The rows of T fall into a few groups and each row is roughly a mix of its group's hidden directions.
T, 71 rows:
[[ 22.0  11.3  15.8 -34.7 -10.1  32.8  18.8  10.8 -13.9 -10.1]
 [ -0.7  12.8 -11.1  -6.5 -17.6 -21.6  12.2   1.7 -51.2  11.6]
 [ -9.3 -20.9  -8.7 -38.0  -4.7   5.0  30.2 -15.3 -26.1   9.5]
 [ 36.2  26.9  14.0  23.0  18.7  -3.2  19.9 -16.7 -13.8  -5.4]
 [ -7.5  -5.7  40.9  -4.4  28.9  32.9 -14.8  -6.6   5.3  -4.6]
 [-28.4  24.2  16.0  -6.6 -32.5  20.6  -6.2   3.9  14.1  24.3]
 [-40.3  -9.3 -17.2   4.6 -15.1   0.3 -32.6   5.7  25.6   2.3]
 [  0.7  -4.1  41.9   2.3  34.2  28.3 -13.8  -2.7   3.8  -6.9]
 [-32.4   5.8  19.5  -0.7 -14.8  24.9  10.2 -27.7 -26.2  12.1]
 [-24.5   9.2  -9.2  13.0 -18.9  28.7 -37.1 -10.2  11.9  16.4]
 [  3.9  12.1 -24.9 -23.6 -15.2 -19.9  -5.4  12.3 -42.0  10.0]
 [-26.6 -34.4 -17.5   2.8   8.6 -40.8   1.1   0.4   4.3   7.5]
 [ 28.2  17.0  12.3 -18.7   1.2  23.6  30.8 -14.8 -26.4  -2.5]
 [-32.0  20.0 -11.8   1.6 -28.3 -17.3  -9.7 -18.4 -26.2 -15.1]
 [  4.6   5.8  17.6 -19.3  18.0 -30.2  12.9  23.2  34.1  13.1]
 [-33.7  36.3   2.3  -0.1 -28.1  -7.3   4.4  24.4   5.1   8.3]
 [ 22.0 -24.0   8.6 -16.8  16.8 -29.2  31.6  12.6 -17.3  -1.3]
 [ -0.2  10.0  27.2   8.3  30.2  40.0 -21.7 -11.1   0.9   0.7]
 [  1.5   0.4  24.8  45.0  12.3  15.1  16.2 -21.0  16.3  -4.8]
 [ 15.9 -38.6  14.4 -10.0  39.0  -1.4   3.4 -20.5  -2.5   2.2]
 [ 11.3 -40.9  18.6 -11.7  34.9   4.2   0.5 -12.2  -0.2  18.5]
 [ -0.4  17.0  -2.8 -18.9  19.2  36.9 -39.6   0.3  -2.9   7.0]
 [ -2.8  32.4   3.4 -21.2 -16.0  34.4   5.5   2.1  10.9 -29.9]
 [  5.1  18.2  10.0   4.1  -1.2  -3.7 -14.2  34.1  31.9 -33.7]
 [ 36.4 -17.6  18.4 -14.7  13.7 -11.7  24.6  16.3 -23.6   8.1]
 [  0.6 -21.2  11.9 -18.6  27.0 -38.0   4.2  16.0   7.5  23.8]
 [ -0.1   8.8  -2.4   6.8  18.3  39.4 -28.7  -9.5  32.9  -0.7]
 [  0.3   6.1  -4.6   1.2  18.3  35.8 -29.9  -5.7  37.5  -1.9]
 [ -9.9  33.0  -2.8  28.7  -8.2  20.8 -29.7  -9.4  22.0  -6.2]
 [ 23.8 -12.9  16.5 -21.0  16.3 -15.6  -1.8   8.1  37.1  24.7]
 [  1.7  17.9   7.8  -6.4  -2.9   5.2   3.1 -42.2  13.7 -39.6]
 [ -4.4  -5.7  26.3  41.6   5.7  10.2  23.5 -22.2  17.8  -5.9]
 [-25.8 -27.6   5.6 -16.2 -30.1 -16.3  27.5  -3.6  18.3  -4.6]
 [  6.2  -6.7   1.7  -3.0  38.1 -25.2  21.5  -8.8  -3.7 -35.8]
 [  0.6 -25.1  23.2 -24.6  24.6 -23.2  -0.4  -0.4  15.2  29.4]
 [-39.6  37.2   5.9   0.5 -23.9  -4.1   8.5  18.7   3.0   2.3]
 [ 11.2  -3.2  -1.5  -3.5  33.1 -28.0  17.5 -11.3  -0.4 -39.4]
 [ 22.2  21.5 -10.1  27.7   2.9 -19.1  10.1   0.9 -40.8   6.7]
 [  5.3  17.0   3.1  13.4  25.9  40.0 -29.0 -10.1  16.8   1.5]
 [ -4.9 -35.4  11.5 -10.3  36.3 -16.8   3.9 -21.2 -20.7  -1.1]
 [ 25.4 -11.7 -19.2   5.1  23.6 -27.6   5.8  -8.7 -12.1 -35.5]
 [ 21.7  10.5  15.8 -10.2 -12.9  45.4  -8.8  -1.0 -18.2  20.9]
 [ 12.8 -37.1  14.1 -19.2  28.1 -18.4  -6.6  -8.0   4.6  25.4]
 [ -3.3  -9.1  43.1  -4.5  31.4  27.7 -12.9  -1.6   7.5  -8.0]
 [ 31.1 -13.9  13.6  24.6  22.6 -33.4  -0.1  17.0  -5.0  10.8]
 [-11.0  -1.2  36.2 -17.7  23.8  10.8  14.6 -27.9  22.4  -9.5]
 [  1.5 -10.9   4.6  26.6 -17.0 -33.8  40.8  -4.4  -5.8  -3.7]
 [-10.9 -19.3  -8.2 -37.9  -7.8  11.7  26.2 -17.0 -26.4  12.4]
 [  2.5   5.1  -9.5   3.1   7.4 -12.3   3.3 -34.8 -14.4 -47.4]
 [  8.4  30.6   7.5  -7.5   5.3 -13.2  16.5  -8.0  32.1 -36.4]
 [  1.8  23.2  16.8 -13.2  18.2 -18.5  23.4   9.1  36.5 -19.5]
 [ 12.5  -8.1   6.2 -36.8  -7.8  25.6  24.3  -6.7 -30.0  11.8]
 [-25.7 -26.1 -18.4  -3.0  10.1 -43.5  14.0  -2.8   7.1  -8.3]
 [ 10.3   4.9  -4.0 -25.0  25.0  22.3 -41.0  14.6  15.0  -2.0]
 [-12.3  -7.2 -18.9   8.4 -32.8   4.6 -27.3 -13.9 -33.8  14.0]
 [ 23.6 -10.9   9.6  -8.1   1.3  18.6  12.1 -14.7 -36.6  33.6]
 [ 21.1  21.2 -13.5  18.9 -21.8  36.4   0.4  21.2  17.6  -3.5]
 [ 36.9 -30.4 -28.2  10.9   3.0  -4.1 -18.6  -4.0 -20.4   1.1]
 [ -3.7  11.1 -19.1 -22.1 -19.7 -17.1   1.0   6.8 -46.2  12.6]
 [ 13.9 -36.5   5.1  -8.9  36.2 -16.6   0.6 -24.3 -12.0  -7.7]
 [  3.0  -3.3  22.3  39.8  16.4  17.6   9.4 -17.3  29.8  -7.7]
 [-10.1 -15.1   3.5  24.6  -8.8   6.0  17.5 -15.3  48.4  -8.4]
 [ -3.8 -13.1  -5.3   1.9   5.9  -0.5  -6.2 -44.9 -28.2 -30.2]
 [ 15.7  14.5  16.7   8.1  38.1  29.8 -29.4   0.9  -0.6  -1.3]
 [  3.2  33.8   9.9  -4.2  -4.2   7.8  13.5 -17.1  30.2 -35.7]
 [  4.5 -38.0   5.4 -36.6  -4.8  -5.6   6.8  28.7 -10.9  11.7]
 [ 13.9 -29.9   5.8 -34.0   4.7 -10.6  29.5  10.5 -23.9   6.7]
 [  7.7  39.5   8.5  13.8 -11.2  37.0 -19.7  -4.2  11.4  -9.9]
 [-28.6  30.1  13.4  -5.3 -35.3  16.8  -5.1   3.4  14.9  17.2]
 [-17.2 -42.8  -9.9 -31.7  -4.3 -15.2  10.8   8.2 -11.6  14.7]
 [  6.2   8.9 -37.4 -29.6 -16.5 -20.6 -11.5  17.9 -20.3   7.7]]

Here is one row of each group, with its name. Which group are the others in?
[-20.5  15.2  -8.2 -26.6 -22.7  41.1   4.5 -17.6  -4.4  -5.4] | U
[-35.7  33.5  24.4 -14.2 -16.3   0.5   9.0  -3.4  21.3   1.5] | B
[ -1.1   3.9   4.1 -43.9   8.6   4.0 -24.8  17.5 -31.9   4.7] | V

[ -8.6 -16.1  -9.2  34.6   9.0 -17.9 -19.6 -18.9  -6.1  34.9] | U
[ -8.3 -23.8 -16.6 -30.6 -18.8 -19.5   2.3  15.8  33.3  -7.9] | V
[ 30.3 -35.3 -13.5  -0.8   6.9 -10.6 -18.1  12.3  -6.2  31.5] | B
[ 31.8  26.9  17.6  24.8   1.8  27.7 -12.0  -9.7 -10.8  14.8] | U
[ -9.8   8.7 -27.5   4.4 -36.3 -21.0  21.8  -8.4 -24.8  12.1] | V
[-13.7  37.4  -3.2  13.3  -9.8  16.9 -15.7  -3.5  28.2 -28.4] | U
